In the rows, zero is written as 128.
Named moves, each a turn or a mirror, and the order they were made in; the first pair answered:
move Y:
[122 128 111 127 101 109 150 113 136 169 150 145 116 103 121 166 134 130
 137 139 131 110 122 129 139 108 149 112 135 134 135] -> [123 127 113 133 104 110 147 113 143 168 152 147 111 101 119 164 131 137
 133 137 125 117 127 133 145 114 149 114 136 132 127]
[122 137 121  94 189 153 117 153 161 158  66 201 146 156 113  88 135 125
 102 101 127  77  76  86 119  91 121 104 154 103 104] -> [120 149 132 126 199 140 110 144 165 165  83 209 128 156 102  59 128 137
  93 111 134  89  88 102 131 110 121 104 165 124  95]
[121 123 158 144 195 155 173 127 135  96  99 162 135 104  96 128 107  96
  93 123 100 141  85 113 155 139 121 109 147 143 142] -> [118 120 155 130 192 155 178 136 129  98  91 160 144 104 101 140 107  93
  97 123  97 131  82 106 153 129 120 113 144 135 142]
move P:
[120 137 107  95 115 144 175 118 136 116 121  86 137 126 158 184 144 120
 125 136 158 148 137 124 106 114 146 115 124 124 107] -> [118 150 118 129 105 132 165 106 141 121 152  91 113 127 151 153 138 132
 119 156 175 165 154 144 109 138 149 120 135 146 101]
[107 159 148  94 132 150 105 115 156  97 141 170 117 131 105 199 134  85
 115 131 145 114 114 133 138 122 119 115 148 113 165] -> [103 171 160 116 128 137  94 105 170 101 156 176  96 127 103 185 129  95
 110 141 155 118 122 151 145 140 126 118 156 128 158]
[101 125 109  94 113 112 123 120 146 190 140 131 120 157 139  94 115 123
 133 124 168 121 124 109 155 136 144 121 140 153  77] -> [ 99 110 106  66 116 119 137 125 137 188 116 123 140 152 142 112 120 115
 140 109 156 108 110  93 146 116 138 117 129 138  86]
move Z:
[106 133 170 131 136 134 129 113 146 111 150 139 118 105 110 140 131 103
 135 130 104 135 129 151 138 120 134 143 116 103 164] -> [118 127 158 143 137 135 128 110 141 104 146 126 113 105 115 138 130 108
 137 129 100 146 133 149 127 122 128 149 112 110 164]
[131 135 139 168 148 171 119 128 106  81 133  93 105  99 145 150 106 132
 105 119 107 170 145 151 131 116 122 142  80 103 185] -> [112 163 156 187 149 159 113 121 121 110 157 133  79 108 121 116  99 144
  82 132 128 171 139 156 159 137 147 123 112 122 158]
[130 127 118 123  80 116 131 124 127 146 160  98 127 140 143 141 130 128
 142 157 152 125 147 143 115 114 128 149 120 125 121] -> [133 130 124 133  81 109 128 120 124 147 162 106 120 139 139 128 130 130
 143 160 156 127 146 148 120 121 135 149 128 134 120]
move A:
[120 150 151 129 122 109 106 110 150 110 168 123 126 122 122 138 120 151
 131 132 139 134 177 130 151 119 151 111 126 120 112] -> [113 143 157 107 134 126 109 115 150 100 149 136 139 111 116 157 126 133
 132 123 127 126 161 119 154 104 150 108 113  99 128]
[129 134 102 100  90 124 110 143 103 144 135 134 161 116 122 138 152 105
  99 119 173 144  93  97 122  85 136 155 170 116 101] -> [130 136 111 116 123 132 105 142 104 134 119 159 155 119 112 116 148 105
  88 114 152 155  82  87 127 100 134 149 186 126 104]
[104 162 155 110 129 127 128 138 145 141 135 162 119 117 102 132 119 117
 127 133 135 121 119 128 160 108 132 104 117 108 132] -> [105 171 153 131 120 118 120 130 146 150 146 162 107 129 109 117 117 133
 118 147 148 129 125 139 162 125 128 106 127 127 123]
Pairs:
Each pair is 2 to 3 moves apart.
[139 116 125 101 144 144 129 133 130 118 104 109 151 118 143 158 161 117
 131 110 115 120 110 117 134 129 123 141 115 112 129] -> [149 113 110 117 161 144 131 133 125 124  96 112 144 125 151 135 158 126
 123 110 112 122 111 117 127 143 120 144 133 130 121] : A, Y
[147 130 156  77 177 103 103 117 137 127  83 174 104 157 169 108 116 178
 107 129 117  76  87 107 110 133 168 113 140  80 158] -> [153 131 156 124 172  92  91  98 134 118 123 152  75 160 172  75 106 201
 105 144 122 102 117 129 100 162 163 132 140 115 162] : Z, P
[108 173  91  94  78 113 102 145 134 172 159  61 123 139 148  89 135 109
 146 150 196  99 146 129 134 128 141 100 177 110 122] -> [102 167  95  80  73 120 106 150 133 166 150  53 134 135 147 104 145 100
 151 145 192  89 137 122 129 120 144  94 165 100 130] : A, A, A
[170 146 139 108 114 129  99 123 130 122 174  91 116 126 136 131 105 139
 131 149 157 137 175 130 112 116 125 167 129 132 132] -> [168 156 144 111 115 124  96 120 134 135 176 100 108 126 130 124 103 140
 125 154 164 134 174 127 122 119 137 157 139 139 119] : Y, Z
[122 129 161 103 123 144 126 152 127 134 129 126 146 119 109 148 129 108
 147 141 119 108 123 142 136 109 144 130 114 101 123] -> [129 139 152 125 107 128 113 142 128 148 157 114 126 128 122 118 122 129
 141 157 144 119 142 160 126 126 150 140 125 134 110] : A, A
[141 129 100 160 136 119 119 111 114 142 144 132 123 139 119  89 115 153
 107 124 124 134 129 119 129 158 125 127 167 168 110] -> [124 120 114 119 164 150 129 124 111 118 105 150 154 118 108 139 132 123
 121  99  91 121  97  92 136 126 127 115 151 118 134] : A, A
[121 146 139 151 128 106 116 110 137  92 196 126 139 138 116 114 104 177
 138 184 124 177 170 154 150 144 144 135 132 131 106] -> [110 135 155 140 185 140 124 116 143  70 150 170 145 121  91 126 107 148
 135 154  82 176 135 129 166 136 143 118 135 112 125] : A, A
[104 147 150 193 138 138 118 133 163 157  93 192 133 119  75 108 116 116
 101 145 144 146 171  88 149 123 149 123 137 162 126] -> [119 149 125 199 105 122 111 130 150 172 104 158 126 137 103  98 112 139
 100 153 172 141 190  99 133 125 143 136 139 184 108] : P, A
[120 126 148 123 122 132  93 113 137 102 144 107 135 127 112 163 144 131
 132 139 138 143 163 141 100 129 133 156  97  97 133] -> [112 126 150 100 130 139  99 125 141 117 129 127 147 135 103 171 151 121
 125 132 138 127 138 123 113 114 138 140 107  82 131] : Z, Z, P
[105 143 134  73 113 135 129 154 143 142 125 133 158 115 123 151 144 112
 152 125 140 116 120 113 148  93 151 103 116  83 129] -> [109 132 133  81  94 134 122 148 141 122 148 102 157 112 137 151 140 115
 166 136 148 131 141 127 135 104 145 123  92  93 145] : P, Z
[112 140 153 154 144 132 113 120 131 128 156 151 110 119 114 117 120 126
 121 131 122 134 142 148 146 144 133 128 121 129 125] -> [117 133 143 165 147 133 118 117 125 117 150 142 112 117 122 115 121 130
 128 130 113 141 143 147 133 153 124 137 115 133 130] : Z, Z, Z
[109 163 146  92  92 141 123 145 143 150 179 144 145  95  96 188 136 103
  86 139 170 117 107 138 192 118 135  95 159  84 112] -> [160 124 100 118  75 136 129 131 114  95 182  53 145  99 150 207 131 126
 123 143 157 151 149 149 125 121  86 143 107  99 149] : Z, P, Y
[145 123 128 186 187 156 148 128 100  91 142 158 139 143 119 111 128 144
 115 122  62 142 103 112 142 169 100 136 172 166 164] -> [107 162 165 166 153 139 134 135 122 135 173 194 130 145  88 100 129 144
 102 140 105 125 101 129 175 157 140 113 189 157 138] : Z, Y, P
[115 130 129  87 139 139 182 177 127 105  70 140 173 135 117 133 141 119
 166 128 112  97 110  72 121 116 127 124 115 137 126] -> [138 122 101 102 133 127 182 178 112 113  66 130 168 157 134 110 136 131
 157 124 124  98 113  71 107 128 115 126 135 161 112] : A, Y
[126 145 126 145 143 120 129 126 130 142 122 151 117 130 119  94 127 136
 114 121 130 123 122 130 149 141 131 113 149 148 105] -> [112 150 146 133 152 129 130 129 140 139 120 161 123 115 102 106 135 122
 115 120 120 125 113 127 149 130 137 107 138 128 116] : A, A, Y
[ 82 137 142  93 136 121 151 149 142 138  91 130 124 160 104  94 127 110
 117 129 142  91  88  91 156 105 164 108 113  82 124] -> [115 119 111 103  96 105 149 140 120 118 112  59 129 170 152 105 122 130
 143 143 158 103 124 107 110 108 135 144  82  95 136] : A, A, Z
[112 123  86  94 158 115 115 141 122 183 105  91 125 134 133 140 141 110
 157 118 115 119  83 111 137 122 139 141 120 157 131] -> [102 143 117 128 147 103  96 133 141 184 155 104  95 129 114 118 130 120
 147 140 132 137 103 145 154 144 153 145 121 172 126] : P, A, Y
[117 130 134 169 166 127 121 114 132 112 129 163 124 111 112 116 117 127
 109 132  95 155 134 120 133 154 110 115 134 150 123] -> [135 116  96 135 155 124 138 131 110 114  89 131 150 130 151 143 124 129
 120 117  95 131 118  92 109 128  96 121 125 143 126] : Y, A, P
[118 136 125  83  85 136 136 142 116 185  79 118 146 160 122 150 140 127
 138 127 150  82 160 127 124  89 139  87 137 123 130] -> [124 130 127  88  63 130 128 136 115 175  94  97 143 157 132 157 140 137
 149 140 159  93 174 140 115  89 133 100 118 122 142] : P, Z
